In the rows, zero is written as 128.
The rows of Y fall into a few groups, and each row is roughly a mix of its group's hidden directions.
Y, 139 rows:
[[154 146 107 111 121 143 104 102  85 102]
 [111 137 139 167 152 165 124 108 100 102]
 [168 104 145 124 164 118 131 170 119 121]
 [114 110 149  75  99 118 111 102 118 121]
 [123 135 163  80 114 134 160 122 158 125]
 [131 122 169 139 145 137 151 155 173 143]
 [105 163 123 148  87 142 154  95 131 132]
 [ 89 148 118 148 108 107 135 156 168 121]
 [125  91 100 131 140  90 153 162 122 141]
 [ 97 102 133 154 118 117 164 125 116 170]
 [144 104 139 161  93 138 138 104 151  94]
 [143 146 133  90 134 117 106 112  88  93]
 [138 102 129  88 103 112  83 109 134 120]
 [185 110 131 128 132 154 109 148 156 126]
 [160 133 153 162 142  86 101 122 123 115]
 [132 141 108 103 179 151 121 155 137 102]
 [142 110 117 127  76 138 118  95 133 161]
 [105 124  77 145 130 171 126 129 149 137]
 [137 146 122 174 120 128  77 112 144 134]
 [133 144 123 157  99 138 180 129 141 157]
 [ 97 134  89 125 144 125  81 154 136 137]
 [148 149 109 115 151 165 165 148 115 102]
 [114 131 128 143 151 110  85 161 165 143]
 [166 141 136 102 130  92  83 120 128 130]
 [166 111 174 151 113 152 118 116 147 121]
 [105 156 144 125 160 133 175 147 117 105]
 [161 138 164 110 122 153 109  94 109 106]
 [ 78 118 133 149 102 151 156 126 139 154]
 [119 151 112 152 147  85 104 139 156 154]
 [140  97 185 102 122 116 114 133 145 133]
 [159 121 132 151 116 115 100 119 116 182]
 [186 121 136 140  87 123 110 119 125 127]
 [148 119  91 110  80 112 107 104 132 136]
 [186 146 159 135 154 134 124 142 138 131]
 [117 136 184 134 112 102 157 108 141 139]
 [116 112 141  65 102 111 141 125 134 137]
 [ 96 182 133 116 145 109 123 151 134 107]
 [ 91 157  86 132 106 143 155 117 121 113]
 [ 77 147 145 148 124 113 129 124  87 144]
 [161 119 152 103 126 168 128 154 159 117]
 [116 156 112 126 139 166 140 114  97  87]
 [159 113 148 137 121  97  73 127 135 130]
 [141 105 102  74 149 136 145 152 134 137]
 [113 140 161 125 101  77 118 112 142 148]
 [148 126 105 105 101 141 133  95  89 100]
 [167 133 146 142 142 101 120 149 121  80]
 [165 108 129 166 119 165  96 124 132 136]
 [135 140 177 165  87 132 122 123 126 134]
 [128 190 141 116 112 121 126 137 152 101]
 [110 138 128 111 167 128 141 144 103  77]
 [132 104 126 124 102 175 144 136 164 153]
 [117 143 164 132 156  90 148 135 145 162]
 [105 140 143 125  93  94  97  91 134 139]
 [ 98 102 102 125  79 120 112 100 128 124]
 [100 117  79 106 159 150 113 123 122 143]
 [ 98 155 121 115 155 122 107 148  84 107]
 [ 75 116 118 112 141 109 101 117  96 120]
 [130 104  88 125 105 146 125  87  95 131]
 [157 112 143 153 103 140 165 153 159 137]
 [146  96 124 109 154  94 109 147 121 165]
 [ 95 144 152 117 128 127 132 101 110 179]
 [136 123  81 130 111 158 162 102 107 136]
 [143 120  90 153 109 142 169 118 117 159]
 [168  84 125 135 131 151 154 156 115 126]
 [133 110 105 171 119 153 165 139 100 132]
 [152 134  89 109 144 166 157 151 140 130]
 [138 134 160 112 111 135 154 130 105  75]
 [120 117 122 153 164  99 149 162  96 116]
 [124 155 165 154 150 138  93 123 120  95]
 [119 105 185 107 164 130 132 139 119 130]
 [132 114 175 152 103 162 136 140 149 145]
 [105 150 111 178 121 160 135 115 124 102]
 [134 161 159 117  84 112 154 102 128 138]
 [ 80 133 100 151 149 113 147 131 110 156]
 [143 138  97  89 150 129 167 136 107 151]
 [ 95 132 100 146 142 149 140 137  84  99]
 [ 82 153 141 118 116 100  91 123 110 118]
 [ 84 142 167 125 119  93 139 109 112 120]
 [137 116  74 134 103  96 102 126 135 146]
 [111 126 114 104 122 168 177 125 103 119]
 [173  95 128 142 118 150  93 136 145 111]
 [166 109 155 137 155 109  95 124 106 151]
 [102 108 103 165 120 157 103 150 154 125]
 [170  95 146 123 105 114 153 153 144 147]
 [141 126  93 130 154 119  96 142 139  81]
 [139 134 148 143 142 130 140 127  67  97]
 [125 180 155 140 111 136 125 134 155  95]
 [102 131 120  98 156 154  87 108 142 146]
 [124 123 126  94  89  95 131 107 141 165]
 [160 122 110  86 114 105 137 132 156  95]
 [158 114 100 165 126  93 105 104 127 144]
 [ 90 121 138 125 122 157 160 146 158 160]
 [ 69 128 139 167 107 122 135 119 129 134]
 [142 168 163 114 104 151 132 112 139  96]
 [179 127 107  93 134 148 124 137 107 105]
 [140 101 145 115 115 121  73 115 125  97]
 [171 118 119 119 144 109  86 148 151 147]
 [145 161 111 135 109 174 137  90 132 133]
 [ 95  98 143  92 124 120 166 125 100 122]
 [140 111 177 145  89 128 140 122 104 148]
 [138 133 189  96 125 140 148 134 144 119]
 [176 113 165 139 104 115 120 145 147 112]
 [151 126 151 140 104  82 105 145 160 128]
 [167 102  83 136 108 144 139 121 144 148]
 [112 129  96 134 130 124  99 128 122  69]
 [ 76 152 137 143 141 142 151 141 103 106]
 [ 94 148 123 124 155 120 150 116  76 133]
 [107  92 174 136  96 133 116 117 150 116]
 [ 91 149 118  99 162 146 159 140 132 108]
 [136 145 167  91 128 123 129 129 136  78]
 [ 98  98 135 131 126 187 107 130 124 126]
 [161 173  84 123 113 136 147 124 129 128]
 [160 139 156 159 108  94 114 120 132 160]
 [ 98 138 156 160 131 131 149 128  90  94]
 [ 99 139 154 107 161 148 132 114  88 107]
 [ 80 106  99 147 124 126 142 163 145 133]
 [ 89 125 126 108 164  90 144 147 108 135]
 [110 101 168  99 122 115  94 125 135 159]
 [105 156  97 102 153 125 112 104 149 158]
 [144 112 123  93 114 116 176 132  99 151]
 [147 123 129 112  79 127 112 120 177 131]
 [131  66 120 108 131 118 126 119 111 159]
 [171 107 141 133  91 126 128 143 144  90]
 [168 129 143 184 104 121 121 133 129 136]
 [136  96 122 170 127 138 137 123  80 146]
 [154 103 152  93 147 126 102 107  94 134]
 [ 83 147 137 126 124  85 125 108 129  96]
 [170 101 110 125 130 165 155 134 157 134]
 [ 96  93 156 121 117 164 115 147 123 102]
 [133 134 146 157 136 154 148 137  87  87]
 [153 133 107  99 159 115 122 138 136  78]
 [151 127 136 172 149 142  85 139 130 104]
 [114 164 114 130 133  96 104 138 175 117]
 [190 117 136 120 129 141 140 124 124 165]
 [163  96 114  89 110 112 112 109 117 151]
 [109 118 114 189 125 123  95 133 125 112]
 [ 90 129  86 172 127 117 107 129 124 121]
 [143 117  77 137 146 147  97 126 157 144]
 [140 117 133 144  84 146  95 110 122  89]]

Here is one row of each group, with its name. Which group are the others in?
[132 164 119 108 174 101  98 117 139 125]  <31>
[178 118 110  97 145 138 120 141 158 110]  <76>
[174 171 137 139 147 151 151 140 136 123]  <4>
[ 86 141 134 159 137 147  95 111 139  98]  <84>

[144 132 132 116 116 133 148 102  89  77]  <76>
[148 149 139 114 132  98  77 130 161 124]  <84>
[125 110 134 105 123  96 129 109  71 144]  <84>
[139 147  85 114  90 147 158 106 125 127]  <4>
[126  97 153 163 115 113 152 162  99 122]  <31>
[ 86 116 106 158 147 108 140 162 142 143]  <4>
[161 163 130 123 143 125 140  87  99 150]  <31>
[132 123 119 140 128  88  98 122 161 171]  <76>
[126 117 164 108 122 167 176 118 127 125]  <4>
[147 146 111 156 138  91 169 143 106 117]  <31>
[ 73 153 126 130 104 134 166 132 130 122]  <31>
[ 83 126 131 156 105 143  87 145 134 145]  <76>
